(in the rows, 128 means zero)
One turn sends every row of this set to another row. A few are shown first. Where does it send the rows asked after them?
Z657: [124 124 165 148 124  93 141 137 118  96 118 130 136 129 139 108 142 131
 130 108 161]
Z218: [136 101 154 108 125 153 138 146 131 126 152 132 156 145 117 181 112 134
 142 118 137]
Z764: [121 141 155 139 131 160 108 136 154 132 111 132 122 100 126 145 124 122
 155 103  98]
Z739: [120 116 117 121 114 177 142 144 142 135 152 165 136 116 102 104 117 131
 136 106 143]
Z893: [147 128 124 116 114 165 133 138 149 154 148 167 140 102 100 116 135 130
 135  97 150]
Z545: [106 141 146 123 139 157 107 119 151 140 100 130 115 116 115 131 117 109
 149 107 107]
Z981: [127 126 163 142 124  84 152 148 110 103 128 146 135 127 133 108 139 141
 133 116 143]
Z375: [118 116 112 120 118 183 142 140 136 127 154 153 133 118 113  96 126 132
 131 110 139]
Z145: [156 132 123 115 116 167 129 130 148 153 151 158 139 101 110 114 151 129
 129  95 148]
Z179: [122 150 140 114 139 147 119 130 135 143 119 138 110 109 124 126 130 129
 145 117  73]
Z699: [111 140 151 135 133 159 106 128 157 135 103 131 120 108 120 140 120 113
 154 104 106]
Z332: [130 146 152 137 132 155 112 140 148 133 118 137 120  99 129 142 130 130
 154 108  84]
Z753: [128 131 159 121 129  76 144 126 113 121 113 142 131 133 123 103 144 125
 125 114 159]
Z853: [133 119  94 125 127  70  98 132 126 132 135 120 132 130 130 145 140 122
 131 112 144]
Z462: [125 123 165 149 123  90 147 145 114  95 122 138 138 126 138 109 141 137
 132 112 151]
Z608: [125 126 163 138 125  91 137 128 120 105 111 129 137 132 134 106 144 123
 129 109 169]
Z814: [153 111 153 101 124 144 139 146 129 135 158 138 158 140 117 182 122 140
 140 117 127]
Z840: [130 109 138  83 138 157 132 118 119 129 148 108 144 161 126 155 130 123
 124 127 135]
Z183: [144 117 138  76 138 149 132 115 117 138 151 112 144 155 126 156 142 127
 122 126 126]
Z181: [129 116  93 131 127  78  96 132 126 120 136 112 131 132 136 142 141 121
 129 113 145]
Z289: [130 129 158 132 125  75 153 143 108 112 126 152 134 128 127 106 138 137
 130 117 142]
Z87: [106 143 140 112 142 152 113 119 144 146 103 132 111 118 115 126 119 112
 146 115  97]
Z906: [125 128 161 128 129  84 140 123 117 115 111 134 134 133 127 104 146 121
 125 110 167]
Z881: [115 109  94 143 125  85 104 145 123 108 140 116 133 133 139 143 128 128
 135 116 139]
Z611: [115 109  93 142 124  80 108 151 122 113 144 125 134 131 133 145 119 130
 138 117 136]
Z274: [131 122 120 119 112 168 139 143 147 148 151 170 139 109  97 112 121 131
 138 100 147]
Z610: [120 111  93 139 126  83  99 137 123 111 140 109 133 134 140 141 135 122
 132 115 143]
Z294: [161 117 151  89 127 140 140 137 123 143 159 135 153 139 119 177 135 141
 132 120 122]
Z823: [120 102 142  95 133 162 133 125 124 121 146 111 149 160 122 160 117 121
 131 123 144]
Z544: [129 132 158 124 127  73 150 134 110 120 120 149 132 132 122 103 141 133
 127 116 149]
Z101: [130 149 145 126 135 150 117 138 139 136 122 139 115 103 127 135 134 132
 148 114  74]
Z121: [121 112  95 137 124  71 110 152 124 122 144 134 135 131 127 148 120 130
 140 115 135]
Z328: [153 132 119 114 118 175 128 127 141 142 154 145 135 105 119 106 159 130
 123  99 142]
Z296: [141 129 114 116 119 182 132 126 136 132 155 139 132 112 126  97 155 130
 120 106 138]
Z71: [128 117  96 129 124  65 108 146 124 130 141 134 135 128 124 147 124 130
 139 114 136]
Z166: [127 121 110 119 120 186 137 132 133 125 156 140 129 118 121  93 140 130
 124 108 136]
Z68: [114 149 136 108 143 150 117 123 137 147 112 135 106 116 118 122 124 119
 146 118  83]
Z858: [123  99 149 106 127 161 135 137 131 121 148 122 155 155 120 173 110 127
 139 120 143]
Z337: [132 120  96 125 125  66 103 138 125 133 136 130 133 127 125 148 134 125
 133 113 141]
Z627: [159 119 142  78 134 142 135 125 119 143 156 124 147 148 124 166 143 135
 124 124 120]

Z893 turns into Z296
Z610 turns into Z121
And these:
Z218 turns into Z627
Z764 turns into Z179
Z544 turns into Z608

One turn sends every row of this set to another row. A few are shown first. Where does it send the rows asked after them?
Z139: [109 136 105 129 116 125 106  99 108 159 131 106 159 128  93 146 128  99
 123 103 106 152 150]
Z991: [131 141 107 129 120 160  91 152 148 137 111 110 168 130 128 121 125 143
 122 162  90 151 166]
Z621: [115 149 128 139 109 148  96 118 138 151 100  95 150 127 129 122 135 114
 118 170 102 136 139]
Z846: [122 134  98 120 127 131 144 142 128 121 116  97 222 145 125 150  96 119
 156 153 136 130 123]
Z585: [103 177 118 135 110 105 103 124 106 136 138  86 161 121 147 165 114 129
  98 116  95 133 165]
Z679: [146 146 123 130 110 145 108 115 129 132 135 111 192 159 180 154 127 115
 128 143  84 130 148]
Z39: [103 143 115 137 143 124 115 123  91 171 123  95 188 126 106 141  94 140
 111 159 137 138 128]
Z48: [119 127 148 143 138 137  86 113 104 113 105 112 186 131  90 165 130 115
 113 150 114 124 120]
Z390: [126 151 115 147 121 148 135 156 135 113 150 107 213 149 130 147 151 138
 126 134  84 143 119]
Z543: [ 93 132 130 161 127 159  97 135 125  92 110 101 189 134 122 166 120 117
 119 135 134 119 131]
Z766: [127 131 131 109 135 134  97 132 108 156 139 114 181  98 131 125 144  97
 144 124  71 151 113]
Z129: [148 129 131 105 162 129 111 122  91 117 133 119 190 147 155 145  94 117
 135 136 101 133 114]
Z431: [123 134 107 129 124 174 109 142 123 165 126 135 195 150 123 146 126  96
 117 117  61 146 141]
Z13: [ 85 118 122 104 151 159 113 131 122 157 123  87 163 123 105 159 126  98
 102 121 126 121 122]
Z552: [127 140 122 123 108 128  94 142 123 121 103 103 229 143 114 142 123 105
  96 169  79 169 131]
Z205: [124 150 120  98 142 120 104 135  97 165  98  99 184 127 172 134  88 124
 131 156  97 136 131]
Z953: [133 115 109 114 137 148  67 136 109 121 106 134 179 129 116 143 135 126
 143 122 119 149 148]
Z860: [127 146 121 109 146 138 139 136  96 112 131  94 195 111 115 161 139  84
 120 125  85 118  93]
Z803: [102 173 111 133 143 115 118 141 130 133 103  87 215 135 105 128 110  98
  98 134 145 153 143]
Z689: [128 206 113 140 137 119 116 125 139 122 121  90 198 145 153 148 109 111
 121 135  86 109 134]
Z323: [107 152  85  88 143 112 114 154 106 130 121  92 210 140 122 177 105 117
  97 118 116  97 133]
Z10: [ 97 128  97 131 105 135  80 154 110 139 142 106 192 122 126 180 138  98
 145 143  87 120 166]
Z597: [ 96 154  90 141 116 145 104 147 141 123 131  76 200 120 112 157 135 117
 146 164  90 123 171]
Z784: [122 151 104 125 131 117 104 120 108 134 112 101 174 136 154 136  95 174
 122 111  99 135 146]
Z159: [126 155 124 118 170 104 116 141 113 132 100  98 173 115 111 123 103 100
  89 124  95 142 109]
Z978: [125 152 101  81 131 127 107 143 132 143 136 114 193 107 150 142 102 136
 120 123  51 139 128]
Z549: [100 170 140 119 153 161 120 162 116 121 118  98 200 135 138 135 136 111
  79 129  92 127 104]
Z771: [104 141 114 109 125 133 105 127 114 129 112  99 234 125  89 163 123  95
 113 184  98 132 140]
Z480: [113 144 104 137 105 113 108 168 124 130 122  94 229 134 133 164  92 152
 121 121  99 122 149]
Z191: [110 143  99 111 173 151 103 113 115 127 132  98 153 130 162 159 128 103
 120 104 101 126 138]
Z171: [111 134 125  89 143 116 123 146 119 100 137  92 174 127 145 148 128 108
 155 118 119 121 111]
Z531: [ 96 177 104 106 151 146 128 154 134 159 124  78 192 143 101 165 131  94
  93 135  78 127 131]
Z426: [ 97 122 106  87 135 132  73 154 117 139 121 117 201 121 108 128 122 126
 142 145 129 158 132]
Z524: [101 161 103  96 125 131 100 154 128 136 105  97 211 144 119 160  96  76
 111  94  79 144 151]
Z889: [ 99 187  85 116 129 119 121 146 141 151 116 112 182 127 122 140  98 116
 119 110 101 137 178]

Z621 turns into Z552
Z48 turns into Z991
Z39 turns into Z431
And these:
Z13 turns into Z679
Z323 turns into Z191
Z889 turns into Z860
Z549 turns into Z205

One turn sends every row of this set to another row. A few are shown first. Where does it send the rows asked after them?
Z742: [109 148 114  93 136 136 130 155 127  86 156 133 128 149 127 115 117 157
 108  99 157 147 105 118 115 106 169 141 125 135 144  99 116]
Z12: [155  94 146 146  77 113 143 123  94 119 127 130 105 144 109 149 152 105
 138 100 107 130 110 141 135 126 125 156 124 132 122 117 106]
Z946: [131 140 148 127  95 129 128 118 143 113 133 142 112 135 120 125 139 104
 120 107 129 174 103 137 104  81 153 168  88 124 150 124 112]
Z430: [113 131 134 141 125 134 145 130 152 131 112 119 120 146 133 114 130 113
  98  99 161 169 125 154 118 107 155 162  69 141 143 118  82]
Z468: [139 130 139 159 124 125 132 141 136 155 135 126 126 151  82 135 127 127
 103 104 181 157 133 146 150 148 165 157 108 128 166 110 124]
Z370: [141 110 134 165 155 155 104 120 131 136 127 148 134 134 141 129 124 141
 123  86 129 118 126 135 109 119 128 155 135 124 104 146 149]
Z199: [131 125 127 111 153 138 131 154 126  89 129 115  95 171 111 119  78 136
 120  83 126 139 118 132 137 109 156 124 102 140 127 129 117]
Z106: [101 119 129 107  95 109 138 154 146 112 111  97 135 117 162 146 131 107
 118 126 135 155  94 150 143 114 117 116 116 111 114 138 111]
Z260: [145  98 136 148  96 109 151 131 105 142 112 119 123 146 123 155 141 110
 122  94 124 123 131 157 153 151 116 145 108 133 115 109  85]
Z897: [146  85 119 151 143 144 123 124 127 116 124 128 130 130 154 131 141 146
 123  97 144 123 121 121 112 128 131 152 149 138 103 163 157]
Z246: [142  90 134 166 142 150 117 124 124 123 127 133 130 127 147 126 141 143
 127  95 135 119 116 128 107 121 131 158 145 137 103 159 154]
Z622: [134 126 155 120  76 115 138 124 132 128 119 123 128 115 149 147 152  97
 128 131 118 164  91 153 126 104 128 138 106 110 130 136 116]
Z372: [142 111 166 161  92 129 131 147 112 143 137 109 119 126  93 136 147 119
 132 141 147 149  88 153 151 139 147 132 140 117 144 135 143]
Z316: [118 100 131 137 110 116 136 173 131 118 134  85 121 131 106 138 128 128
 121 132 168 146  91 139 165 148 142 113 152 119 135 141 145]
Z632: [113 136 118  91 125 127 144 165 127 105 146 107 147 121 154 134 129 150
 121 127 139 130  84 142 141 132 133 104 143 119 119 112 113]
Z605: [131 111 145 163 119 128 137 132 109 140 115 129 113 161 105 133 122 116
 116  75 129 126 139 157 141 135 136 159  90 144 122 101  77]
Z7: [148 115 129  98 121 128 135 147 119  75 137 116  91 161 113 132 101 128
 136  99 113 142  97 120 134 103 147 122 125 132 128 141 138]
Z516: [115 117 140 134 107 121 157 137 140 142 100  98 137 124 162 136 142 108
 110 125 150 158 112 168 139 129 129 132  86 126 122 131  86]
Z302: [147 107 112 152 153 142 113 117 135 140 123 151 143 140 147 140 132 138
 113  82 146 123 146 131 117 133 125 158 136 121 111 142 148]
Z875: [150  96 105 143 150 137 121 120 135 128 122 141 140 139 153 141 135 141
 114  87 153 124 144 123 117 135 127 152 141 127 110 150 154]
Z153: [141 138 168 160 108 136 111 138 122 144 146 139 115 141  71 132 127 121
 124 117 148 155 106 145 140 122 162 151 123 113 160 117 144]
Z114: [125 127 141 145 113 131 159 137 111 147 132 117 153 120 145 129 163 144
 113 121 149 128 104 162 133 149 139 142 113 139 129  93  75]
Z519: [ 85 121 116 124 130 122 142 158 158 116 106  95 129 140 153 124 114 119
  97 102 167 158 119 150 137 119 137 134  91 133 124 126  87]
Z392: [119 127 151 136 109 128 106 166 128 113 149 116 112 134  82 134 111 125
 130 126 144 149  86 134 149 118 150 122 150 107 143 132 162]
Z361: [135 119 115 101 149 122 144 157 130 107 115 102 116 164 133 140  85 135
 115  91 135 130 128 143 159 138 137 107 104 131 118 129 110]
Z197: [101 136 112 105 147 133 147 166 135 102 140 105 143 137 147 119 116 165
 103 108 164 135 103 136 135 133 155 122 120 144 129 105  97]
Z237: [143 115 119 151 162 150 105 121 138 136 126 150 140 140 144 135 118 143
 117  83 139 120 136 133 115 124 127 150 134 119 108 143 152]
Z97: [140 136 148 129  89 130 146 128 102 138 148 139 146 116 135 139 172 131
 130 132 125 132  90 155 121 129 134 142 133 117 133  94 100]
Z353: [121 149 120  82 114 130 127 152 121  90 162 134 132 134 133 130 128 143
 127 121 131 142  85 125 120 104 147 122 146 111 136 106 133]
Z240: [112 136 135 102  87 115 118 140 148  92 135 128 114 126 132 139 129 103
 127 113 119 167  88 127 119  80 135 142 118 109 133 133 130]
Z381: [137 146 146 130  96 137 135 119 101 124 155 157 133 136 116 125 163 134
 121 111 138 147 105 137 105 110 159 169 120 128 149  86 102]
Z161: [142 101 139 161 109 118 154 148 127 151 125  95 128 136 102 137 148 126
 111 129 181 150 115 153 162 166 150 138 125 131 148 129 122]
Z373: [139 102 135 160 155 156 108 125 130 123 130 139 130 131 145 123 124 147
 128  93 130 118 115 129 109 117 131 149 141 130 103 155 157]
Z600: [123 136 141 146 119 138 149 131 110 134 140 135 139 139 127 117 153 148
 104 101 162 140 118 146 115 130 166 168 101 152 145  86  78]
Z800: [140 108 154 160 100 132 130 126 100 117 131 137  95 158  91 126 134 112
 128  82 113 133 117 141 123 111 144 171 105 144 129 108  96]
Z142: [ 97 139 121 118 122 128 122 142 162  95 130 126 108 147 123 115 112 113
 104  88 150 171 112 128 114  83 155 159  92 131 143 120 107]
Z388: [116 114 112 136 132 115 133 170 149 126 132  99 127 148  97 137 113 136
 101 106 190 151 123 133 166 153 154 130 130 127 149 124 131]
Z198: [151 106 116  89 120 112 148 152 120  93 125 102 110 152 135 152 105 126
 131 108 119 135 108 132 155 131 130 105 126 123 118 142 130]
Z502: [149  86 113 153 139 138 126 119 127 126 121 136 137 134 154 139 147 140
 118  92 151 124 134 122 114 135 127 159 144 134 106 154 152]
Z75: [116 141 133 135 132 128 105 162 145 122 147 128 117 152  76 133  97 131
 109  99 168 154 118 129 149 125 163 139 127 114 159 115 148]

Z246 turns into Z373
Z632 turns into Z97
Z12 turns into Z7
And these:
Z946 turns into Z142
Z392 turns into Z153

